In the rows, 128 means zero.
One turn moves every row onto another: examples first, then more rows asked
Q_433: [143  89 106  89 129 124 150 125 135 119  98 127 115 117 113 158 151 157]
Q_522: [114 182  98 131 141 125 107 120 122 147 112 133 138 108 110 141 109 117]
Q_420: [133 109 111 100 121  89 113 106 132 134 148 106 124 119  83 130 106  97]
Q_467: [138 115 108  86 128 100 106 108 137 164 139 115 119 131  93 119 109  96]
Q_671: [139 107 127 118 132 110  99  95 143 156 152 102 119 128  84 131 133 104]
Q_55: [128 173 118  88 125 105 115 112 152 140  89 121 127 164 146 156 119 147]
Q_340: [ 94 178 101 134 139 107 120 108 124 143 119 137 122 159 117 169 125 124]
Q_200: [141 126 120 173 134 140 120 109 134 114 139 125 118 134 165 157 126 145]
Q_815: [119 105 135 122 118 123 143 100 147  97 126 114  99 144 113 188 151 147]
Q_469: [133 161 124  89 115 104 113 125 157 122 109  99  94 156 157 153 111 159]
Q_5: [149 106 129  70 132 119 111 132 148 153 134 133 111 147 122 120 110 100]
Q_894: [144 107 112 173 138 139 118 111 124 125 158 125 116 118 146 143 123 124]
Q_954: [118 112 130 117 125 109 109 103 137 140 166 120 101 148  94 144 116  85]
Q_231: [116 173  97 130 151 112 104 115 125 169 110 130 137 143 110 144 134 133]
Q_627: [128 172 133  89 124 101 110 121 154 121 110 127 128 171 149 153 102 129]
Q_101: [136 141 116 176 135 128 104 100 131 131 154 118 121 135 155 143 110 123]
Q_150: [134 108 106 123 148 139 139 130 127 127 102 134 124 121 111 165 170 163]
Q_294: [113 172  85 109 141  94 120 128 117 144 105 140 141 138 115 144 110 128]
Q_188: [127 137  91 103 121  86 105 114 128 155 140  92  99 117 101 123 104 120]
Q_202: [138 118 140 119 123 120 123  89 158 113 110  92 117 136 113 175 159 163]
Q_293: [116 159  68 109 136 101 126 138 113 147 104 119 108 119 123 142 122 156]
Q_747: [117 171  86  99 137 103 123 118 127 154  87 133 135 143 125 150 126 144]
Q_642: [149  94 133  77 133 119 122 148 142 123 142 142 114 143 125 129 107 103]
Q_700: [136 132 108 180 135 132 120 101 125 120 139 118 121 123 152 157 127 144]
Q_689: [140 136 115 171 142 138 108 115 127 131 150 134 119 138 163 140 114 124]
Q_590: [135 121 128 120 119 122 104  97 140 131 148  99 119  96  86 135 110  99]
Q_860: [105 172 125 116 136 121 119 123 141 130 118 146 114 182 145 172 123 128]
Q_543: [148 104 142 100 137 155 115 148 143 121 140 142 112 114 128 131 114 104]
Q_189: [124 102 127 108 140 130 120 135 130 140 162 149 100 153 112 141 121  89]
Q_721: [133 120 126 104 108  95 137  93 151  93 109  94 122 129 110 175 130 156]
Q_98: [132 170 143 108 142 125  98 119 157 146 111 129 124 177 149 152 129 135]
Q_362: [141  99 119  92 110 106 139  91 151 116 105  95 113 121 106 165 144 155]
Q_914: [146 122 120  77 131 119 111 158 145 138 135 126  87 148 149 123 104 124]
Q_959: [148 110 126 169 130 136 112 102 135 119 159 115 111 127 153 146 120 126]
Q_301: [135 140 143 122 109 129 122  92 158  94 108  95 119 112 120 175 131 151]
Q_964: [130 127 105 124 139 151 140 136 124 108  99 139 125  94 118 163 141 152]
Q_588: [138 114 116  98 103  95 121 101 150 115 129  73  89 120 115 154 122 153]
Q_749: [150  92 139  97 148 141 109 142 143 148 143 140 111 144 119 127 135 107]
Q_897: [139  99  92  93 134 123 141 158 124 122 116 128  91 112 129 142 133 157]
Q_211: [132 176 148 105 128 139  99 124 158 123 114 129 123 147 154 149 103 121]
Q_633: [133 107  98 100 134 120 154 141 123 103  99 141 125 118 117 165 141 158]
Q_953: [112 101 106 128 132 129 152 118 124 108 122 135 107 128 103 182 158 146]

Q_700 goes to Q_101
Q_55 goes to Q_5
Now find these:
Q_469 goes to Q_914
Q_301 goes to Q_211
Q_815 goes to Q_860
Q_642 goes to Q_633
Q_150 goes to Q_231

